In the rows, 128 means zero.
Each path below is one point turned by a fixed rotation once a step. After each direction that follows a path, write how fast that rotation turns it, in degrees a step (0 if it stays still).
Each turn is a multiple of 5 degrees from 10 to 175, or 0.
Each row of a path follows its step; steps can be skipped.
path 1
step 4: [133 123 127 125 133 124 133 127 119 125 126 122 127 118 127 134 132 133
 133 122 132 127 128 129 128 131 127 123 126 140 130 121 130 132 129 117
 131 120 126 124 124 139 128 118 128 136 136 136 121 120 138 132 134 126
 124 131 128 150 127 129 124 143 127 131 138 123 125 116 137 133 128]
step 9: [130 128 133 131 116 124 124 124 124 129 124 125 131 131 137 128 132 129
 135 120 128 123 127 126 127 137 138 137 129 130 131 121 120 121 130 126
 133 123 126 110 127 132 126 121 122 131 126 135 118 123 143 132 129 133
 119 134 119 132 119 124 134 129 141 126 139 126 133 122 127 140 118]
step 14: [127 143 123 129 130 115 129 129 130 129 122 127 128 137 130 124 126 129
 138 132 117 128 133 133 132 123 138 130 125 127 129 131 120 128 137 130
 135 123 130 118 119 142 133 124 130 127 125 141 125 134 141 140 139 128
 128 129 122 129 133 122 126 127 131 141 125 125 134 115 126 129 123]
step 19: [134 129 126 123 132 122 137 132 136 142 125 131 132 138 134 133 132 133
 136 137 117 127 126 126 135 120 138 136 132 125 146 120 128 134 137 134
 127 127 129 122 118 130 142 132 125 128 136 123 124 123 137 130 128 128
 132 125 120 130 128 130 116 125 128 128 131 123 129 134 135 132 121]
step 22: [140 122 127 122 122 124 127 140 132 133 123 130 127 122 135 130 134 132
 139 130 122 137 129 125 133 131 127 132 126 126 130 130 127 125 136 124
 134 131 131 120 124 139 139 132 135 116 136 127 121 124 137 123 117 135
 129 127 116 141 137 128 132 132 136 127 130 127 123 121 134 137 138]
step 24: [137 119 116 130 126 129 123 136 132 134 122 124 131 126 118 141 136 129
 140 129 124 133 121 129 136 127 119 133 132 138 134 124 126 131 139 127
 129 120 121 127 118 132 141 125 127 121 133 128 131 123 124 138 127 117
 122 138 122 132 128 130 133 127 127 139 127 117 127 127 135 125 126]
step 27: [135 132 125 131 115 122 132 120 129 132 117 133 133 128 135 131 137 139
 137 126 116 129 131 125 139 132 129 133 126 127 117 127 133 135 139 116
 128 122 125 128 120 126 136 131 131 127 127 133 119 126 123 132 133 125
 113 127 127 133 131 124 135 133 132 130 140 115 129 127 130 129 136]
step 28: [134 135 124 146 120 132 126 125 129 138 124 129 129 134 135 135 143 125
 143 133 114 121 124 126 131 128 126 131 126 135 132 128 123 126 141 134
 125 127 114 122 128 123 127 127 127 134 121 132 126 123 134 132 116 129
 117 134 128 128 118 121 129 125 133 126 130 122 133 127 133 127 126]
Directions:
[126 128 128 130 127 128 129 129 128 127 129 129 130 126 129 127 128 128
 129 128 126 131 126 127 128 124 130 129 125 127 128 132 128 127 131 128
 130 127 127 127 129 126 127 125 127 128 130 127 127 128 131 128 127 128
 129 128 128 128 131 127 129 130 130 126 126 130 128 130 127 125 126] => 130
[127 128 127 128 129 126 128 130 132 128 129 130 128 128 126 128 130 127
 129 130 127 129 128 128 126 128 128 127 125 127 129 128 126 127 128 126
 128 129 131 128 128 129 129 130 129 128 128 127 129 131 131 127 132 130
 128 127 130 129 127 125 127 128 127 127 128 131 126 126 126 129 133] => 95
[125 129 127 130 128 127 127 129 129 132 128 127 129 129 129 129 129 129
 127 129 128 129 127 131 130 130 128 127 126 130 127 131 130 130 128 128
 129 129 126 128 128 127 131 131 127 129 127 125 130 128 127 128 126 128
 127 127 126 129 132 128 130 125 127 128 131 129 127 126 129 127 127] => 10
[129 125 127 129 128 127 128 130 129 128 126 131 129 127 127 126 129 128
 130 129 124 130 129 127 130 127 127 128 130 128 129 127 130 131 128 128
 127 129 128 128 129 130 129 130 131 130 125 128 127 127 127 128 128 127
 130 132 127 127 129 130 130 126 131 127 127 128 129 129 129 125 131] => 10
[127 128 127 128 126 130 128 127 127 127 128 129 129 128 128 127 128 129
 130 128 129 125 131 130 129 126 127 130 126 127 127 127 132 131 128 128
 128 126 128 128 130 130 126 130 130 127 129 126 128 129 130 128 128 127
 129 124 126 126 129 127 126 127 129 130 127 127 124 129 130 129 128] => 90
path 2
step 4: [121 141 133 128 142 135 131 135 117 133 129 127 131 136 121 130 116 134
 116 142 131 133 126 124 127 129 126 134 117 123 135 126 138 125 114 139
 124 132 128 130 121 134 126 138 125 130 132 114 138 129 130 127 130 131
 121 130 124 130 126 126 129 132 122 132 131 125 120 121 128 126 122]
step 5: [124 129 123 122 125 120 128 126 133 134 126 128 129 128 124 128 112 127
 128 134 119 138 128 119 126 126 123 134 129 125 138 124 133 128 122 138
 117 134 133 132 133 134 124 140 120 132 135 123 138 115 119 121 131 137
 128 135 129 134 137 126 138 138 125 120 131 127 120 118 120 130 118]
step 10: [130 123 126 123 122 125 131 124 139 117 134 128 118 130 134 133 145 125
 130 126 139 127 120 126 123 121 115 139 123 129 136 126 126 123 119 131
 132 123 133 140 120 132 126 139 128 132 139 133 123 133 137 129 129 137
 131 128 119 135 134 130 139 136 125 123 135 124 124 134 120 124 129]
step 13: [132 143 128 118 127 113 127 135 118 133 126 134 133 132 121 131 126 119
 123 120 134 141 126 129 130 121 129 128 131 139 130 135 112 123 123 124
 122 126 119 126 132 135 126 140 120 131 123 127 135 131 120 121 122 122
 137 134 120 126 130 130 129 126 126 116 128 128 127 127 134 124 138]
step 15: [126 139 122 123 122 126 133 128 133 131 136 135 124 129 116 130 127 122
 135 129 124 135 129 119 124 130 132 127 126 120 129 119 129 117 142 121
 136 133 120 128 114 132 120 136 120 138 138 135 135 131 137 127 120 122
 125 117 129 131 124 132 132 130 132 121 121 124 122 118 125 119 131]
step 17: [129 132 120 133 127 132 125 132 126 131 128 120 134 130 118 135 132 133
 130 130 118 119 122 127 119 130 125 127 128 128 134 135 118 133 120 124
 130 116 119 141 127 127 118 137 125 136 128 113 136 120 137 132 133 127
 135 123 128 126 131 131 123 116 134 119 126 129 118 114 138 126 128]
step 27: [140 133 130 125 130 128 121 122 123 128 121 127 117 120 115 128 129 135
 134 130 134 127 127 139 113 128 127 125 115 135 128 123 129 123 125 128
 138 123 130 129 119 131 139 136 122 128 132 120 125 130 130 135 134 125
 132 129 132 124 128 138 127 141 125 123 128 129 143 118 138 130 118]
step 29: [116 126 121 131 137 126 125 122 118 123 125 124 131 129 128 142 130 121
 128 125 136 134 132 128 111 121 123 126 129 135 125 119 135 133 124 123
 134 132 139 130 134 130 123 135 131 133 132 124 111 127 133 134 128 124
 116 118 125 127 112 124 130 125 138 129 125 136 130 121 131 131 125]
Directions:
[127 127 128 128 127 129 127 126 128 126 130 128 130 128 130 126 128 129
 127 131 126 127 128 126 129 128 129 125 131 125 128 126 130 131 126 129
 126 129 129 128 126 128 129 130 127 129 128 126 127 129 129 128 129 129
 131 132 129 127 128 127 126 127 126 127 127 127 127 129 124 128 129] => 25
[130 129 127 129 130 129 126 127 129 127 128 129 128 129 128 129 125 125
 126 128 129 129 127 128 128 126 130 129 126 125 126 128 130 130 128 127
 127 128 131 127 127 128 125 127 129 129 131 129 131 130 130 128 127 129
 125 128 131 126 127 129 128 124 129 131 129 128 128 128 127 128 128] => 100
[126 129 127 129 128 129 127 127 127 127 129 130 129 130 130 129 129 129
 127 128 128 130 129 129 129 128 128 128 128 133 126 128 131 128 126 128
 126 128 127 130 128 130 129 125 128 129 128 127 128 128 130 126 126 126
 129 130 129 130 127 125 128 128 130 129 129 127 131 124 128 127 132] => 70
path 3
step 2: [120 122 130 129 131 119 132 125 136 127 133 119 123 128 123 121 130 135
 110 134 131 133 127 140 135 122 128 122 122 138 116 136 125 137 135 147
 132 126 131 129 120 122 134 129 135 130 131 131 131 139 130 130 123 130
 130 127 120 119 120 123 138 125 129 124 135 126 115 112 130 120 128]
step 4: [132 136 136 129 122 121 143 129 117 126 124 132 130 126 123 126 130 130
 118 128 128 122 135 129 131 129 140 132 136 113 117 126 137 132 135 134
 123 124 137 139 126 130 139 122 135 126 125 124 119 132 132 130 131 129
 121 124 121 119 123 127 127 130 125 114 115 124 108 132 135 122 133]
step 5: [127 126 137 129 132 137 126 115 141 126 128 118 144 125 129 135 132 125
 128 126 135 131 133 129 129 117 134 124 128 122 127 121 131 126 147 130
 140 115 131 136 124 129 132 134 129 124 125 132 132 125 125 122 136 125
 133 125 115 121 119 116 138 123 119 127 135 121 114 129 133 127 127]
step 9: [134 137 130 127 126 123 137 127 128 132 127 138 137 121 138 127 117 117
 118 129 125 135 130 126 138 113 132 137 128 128 126 121 124 125 122 138
 129 121 122 124 131 122 139 126 131 117 140 128 132 122 139 130 140 123
 121 132 125 131 112 137 128 127 128 130 134 114 124 126 135 119 129]
step 10: [132 132 127 131 130 124 138 125 133 132 124 135 126 121 130 128 131 125
 129 127 123 139 134 129 133 128 128 125 117 127 116 108 130 136 138 131
 142 112 132 134 129 133 143 134 117 129 137 125 127 134 124 127 128 131
 131 122 120 139 130 129 121 140 130 118 122 125 126 142 129 125 138]
step 17: [132 130 141 118 135 119 120 136 123 121 127 114 130 123 133 130 126 123
 118 132 128 129 132 135 130 118 139 124 137 131 113 123 130 127 135 118
 120 127 132 140 124 125 145 128 131 127 128 124 130 140 117 121 119 135
 138 122 117 128 119 122 125 120 135 129 132 124 130 124 125 129 124]
step 25: [123 131 119 133 128 131 132 121 125 135 119 132 140 130 132 119 126 116
 113 135 128 137 128 126 128 126 128 127 114 124 113 135 125 129 123 130
 122 121 140 131 117 123 142 140 125 131 139 135 130 120 126 127 133 133
 129 128 121 128 131 138 131 130 127 124 113 119 133 124 133 138 127]
step 27: [139 133 129 123 131 122 123 126 133 129 120 114 123 111 130 120 133 135
 121 140 126 126 129 128 128 137 130 118 121 133 117 111 122 134 124 131
 122 129 133 130 121 132 137 134 137 127 137 123 140 135 139 137 127 136
 122 128 127 131 125 136 134 124 126 125 127 119 126 138 138 127 123]
Directions:
[131 127 131 129 128 130 126 131 127 123 128 129 129 126 127 127 130 127
 129 128 128 129 130 129 129 128 127 124 129 129 129 126 126 126 129 126
 129 131 127 127 128 129 128 132 128 128 125 128 128 129 129 128 128 128
 130 129 126 129 128 125 127 127 127 125 130 130 128 129 129 129 126] => 65
[126 126 129 129 128 127 129 128 130 129 126 126 127 126 126 127 130 125
 129 131 128 126 128 127 130 128 127 129 128 127 126 129 127 124 128 126
 128 126 129 126 126 127 124 128 128 125 128 130 127 129 127 131 130 129
 130 126 125 127 128 130 128 127 128 130 129 127 130 127 128 130 128] => 130
[128 127 128 127 124 126 128 128 130 127 130 128 129 127 128 126 127 125
 128 127 126 129 128 131 129 127 128 128 130 126 130 126 128 128 131 129
 129 125 127 130 127 127 130 126 127 126 128 130 126 126 131 128 127 129
 130 129 129 129 126 126 126 130 130 129 129 128 129 128 127 126 131] => 10
[126 130 128 128 130 128 129 124 128 127 127 126 128 131 127 129 127 127
 130 129 127 127 128 130 130 129 130 129 129 126 127 129 129 125 130 128
 129 131 128 127 130 128 130 129 129 129 128 127 127 127 129 127 130 128
 130 130 127 125 127 127 125 125 128 126 131 129 127 129 125 126 128] => 25
[127 125 127 128 130 129 127 128 129 125 128 126 128 128 128 128 129 126
 128 128 128 129 125 128 129 125 130 130 129 127 131 128 128 129 128 128
 129 128 127 128 130 130 129 130 132 130 128 126 127 130 128 128 126 131
 126 126 129 130 127 128 131 127 125 130 130 128 129 126 129 126 129] => 120
[127 128 130 129 130 126 127 128 127 127 131 129 129 129 128 126 129 129
 128 127 128 127 129 127 127 128 128 128 128 126 127 127 131 130 129 127
 125 126 127 129 125 128 127 126 129 128 128 127 128 129 126 127 128 127
 129 126 129 123 130 127 129 125 129 127 132 131 126 126 132 128 129] => 25
path 4
step 6: [148 129 130 132 130 128 122 137 126 129 124 146 122 122 132 131 121 123
 130 128 122 131 128 135 123 131 133 130 135 126 139 129 124 124 142 135
 117 134 129 122 138 127 133 139 135 125 139 129 125 118 119 130 123 127
 134 130 131 123 139 130 139 140 131 118 135 130 116 132 123 135 131]
step 7: [138 128 116 132 137 128 128 136 129 120 130 134 134 141 117 123 120 130
 127 125 125 123 121 121 119 141 125 132 124 129 124 120 123 125 121 128
 119 126 147 124 129 127 134 125 126 116 125 136 120 120 118 108 124 121
 134 127 121 125 124 136 131 130 123 123 129 129 124 120 131 120 124]
step 8: [131 138 138 135 121 126 131 132 126 117 127 128 133 127 131 132 115 135
 131 127 129 124 121 126 121 137 134 135 129 124 126 121 131 127 136 130
 122 132 131 136 136 124 143 126 125 134 129 124 140 119 130 130 134 131
 116 121 130 127 133 145 133 120 114 125 125 126 107 127 130 135 125]
step 9: [143 122 123 131 118 132 124 123 130 128 116 140 130 133 137 121 129 122
 129 130 135 133 122 130 126 131 126 126 131 123 135 115 126 128 126 134
 128 132 137 130 124 140 138 135 119 111 124 135 129 116 124 127 123 126
 130 135 132 123 133 136 130 121 131 132 146 133 118 142 128 131 133]
step 11: [127 136 140 131 128 124 126 136 122 124 118 122 136 135 126 119 119 126
 126 122 127 130 120 132 142 137 132 128 124 133 117 129 129 133 128 132
 124 131 138 131 133 141 134 128 137 114 121 128 134 114 118 122 127 134
 130 129 119 114 122 136 136 117 128 124 121 125 115 129 135 133 131]
step 14: [139 134 139 123 124 126 129 132 121 123 135 139 135 114 126 138 121 120
 134 130 128 123 121 129 122 135 133 124 131 134 123 134 133 133 143 132
 117 130 137 135 140 128 132 130 130 130 127 137 141 114 127 130 133 135
 131 126 125 120 126 140 137 129 137 119 125 126 120 123 124 132 139]
step 23: [137 135 128 129 132 123 133 132 132 131 118 133 135 135 126 124 120 119
 123 129 133 133 120 132 125 132 129 130 121 136 128 133 127 122 126 138
 118 126 137 143 135 129 134 133 141 128 123 131 133 117 118 117 117 135
 128 127 113 126 124 132 131 133 137 128 130 119 110 137 122 135 132]
step 24: [129 136 133 140 124 131 123 133 118 117 124 127 124 130 131 130 110 130
 130 127 132 119 125 119 121 137 120 125 129 122 130 130 130 120 137 131
 120 129 137 116 129 118 141 138 123 122 131 135 130 114 126 130 125 115
 133 129 128 115 134 129 130 130 135 132 136 118 125 129 129 125 115]
Directions:
[127 129 128 128 129 128 129 128 129 125 132 128 131 130 126 126 127 127
 127 129 127 127 128 129 130 128 129 129 129 130 128 127 129 130 126 126
 128 126 131 131 129 128 129 130 129 132 126 128 131 127 127 129 129 130
 126 127 127 131 129 130 128 128 130 128 125 129 130 128 130 130 127] => 120
[129 126 129 127 126 124 129 127 128 130 128 129 131 126 127 130 128 126
 129 131 128 127 127 133 129 128 126 126 128 126 130 131 126 129 127 130
 129 128 130 130 131 128 128 129 129 128 129 129 127 129 126 128 127 131
 129 128 129 128 128 125 130 128 130 129 127 129 129 128 127 125 126] => 85
path 5
step 10: [129 125 135 131 118 126 120 115 126 124 135 129 125 130 143 123 119 124
 124 134 133 133 122 128 128 131 122 113 140 129 123 129 114 121 126 128
 140 140 133 132 132 132 127 138 121 128 127 125 121 123 125 127 135 133
 130 118 135 131 136 132 129 125 117 124 129 113 128 129 125 136 135]
step 14: [142 129 128 119 131 134 115 132 121 121 120 126 131 129 133 128 125 127
 134 130 141 131 123 126 139 132 123 130 134 136 135 135 141 119 123 120
 126 126 124 140 130 123 134 127 129 126 144 129 136 123 115 132 131 134
 124 123 140 128 125 130 129 125 114 125 126 127 126 127 117 129 126]
step 16: [135 125 133 136 122 124 125 124 120 128 128 119 129 122 137 119 126 129
 129 125 130 124 125 128 130 136 117 132 124 121 137 131 113 135 132 120
 121 137 116 123 122 119 132 128 123 138 135 127 120 125 132 128 143 130
 133 123 128 132 128 127 134 113 113 130 134 128 138 126 125 129 119]
step 21: [127 125 134 128 130 135 128 122 121 125 134 115 129 138 128 122 130 126
 138 123 136 134 127 139 129 135 126 121 135 127 130 126 133 135 112 118
 137 137 122 132 123 123 124 142 127 132 136 126 137 116 127 135 141 125
 136 122 132 130 126 131 132 125 115 122 127 133 125 121 127 128 140]
step 24: [130 137 131 128 131 129 117 118 131 140 131 131 131 133 135 120 132 128
 122 131 128 133 117 134 127 120 115 124 146 132 135 128 115 126 123 135
 129 128 128 124 131 128 132 135 135 134 136 136 130 132 124 132 134 129
 134 127 136 130 117 127 117 126 111 129 117 122 132 127 125 139 125]
step 26: [129 126 137 124 121 124 111 119 120 128 127 141 133 123 128 114 119 126
 129 131 137 133 125 142 127 128 124 126 122 133 126 133 126 129 120 131
 123 132 130 129 139 123 129 131 131 121 136 114 125 129 128 124 136 140
 135 122 132 127 139 130 137 124 122 114 131 131 130 120 135 128 132]
step 28: [134 135 139 115 128 130 132 125 111 115 129 123 131 133 122 127 132 125
 135 140 131 132 125 124 141 133 130 133 124 133 127 128 125 129 126 122
 114 134 119 131 127 126 135 140 130 133 136 125 133 132 124 141 140 128
 123 130 132 126 132 114 124 130 118 129 115 126 130 125 127 131 132]
step 29: [129 133 147 125 123 121 132 125 131 125 137 129 114 128 131 123 127 125
 123 122 128 132 122 124 130 121 121 127 125 127 129 127 122 127 123 129
 135 131 113 140 124 127 130 136 122 133 141 113 119 128 125 128 135 133
 123 125 136 125 126 134 122 116 123 128 124 118 113 120 128 134 125]
Directions:
[126 132 130 124 128 127 126 126 128 129 129 131 127 130 130 127 126 129
 128 127 129 131 129 129 130 128 128 129 128 130 127 127 130 126 128 127
 132 130 127 127 130 129 130 127 128 130 125 129 129 130 130 126 128 127
 128 129 128 128 127 128 126 129 128 127 130 127 130 126 127 130 128] => 155
[126 128 128 130 129 129 127 127 127 128 128 132 128 127 128 128 130 126
 128 125 129 129 129 126 127 128 128 128 129 130 132 128 128 129 126 130
 128 129 130 132 128 126 127 130 126 127 129 128 130 129 130 128 126 127
 129 132 128 128 128 128 126 124 129 127 127 128 128 126 131 126 128] => 125
[129 129 126 125 132 129 128 131 126 128 127 129 130 124 126 128 128 132
 127 129 130 128 129 131 127 128 130 128 130 130 129 129 130 129 128 130
 129 127 130 127 130 128 127 128 127 130 128 127 127 126 129 127 130 129
 127 126 129 125 127 127 130 128 129 125 127 129 126 127 129 127 128] => 55
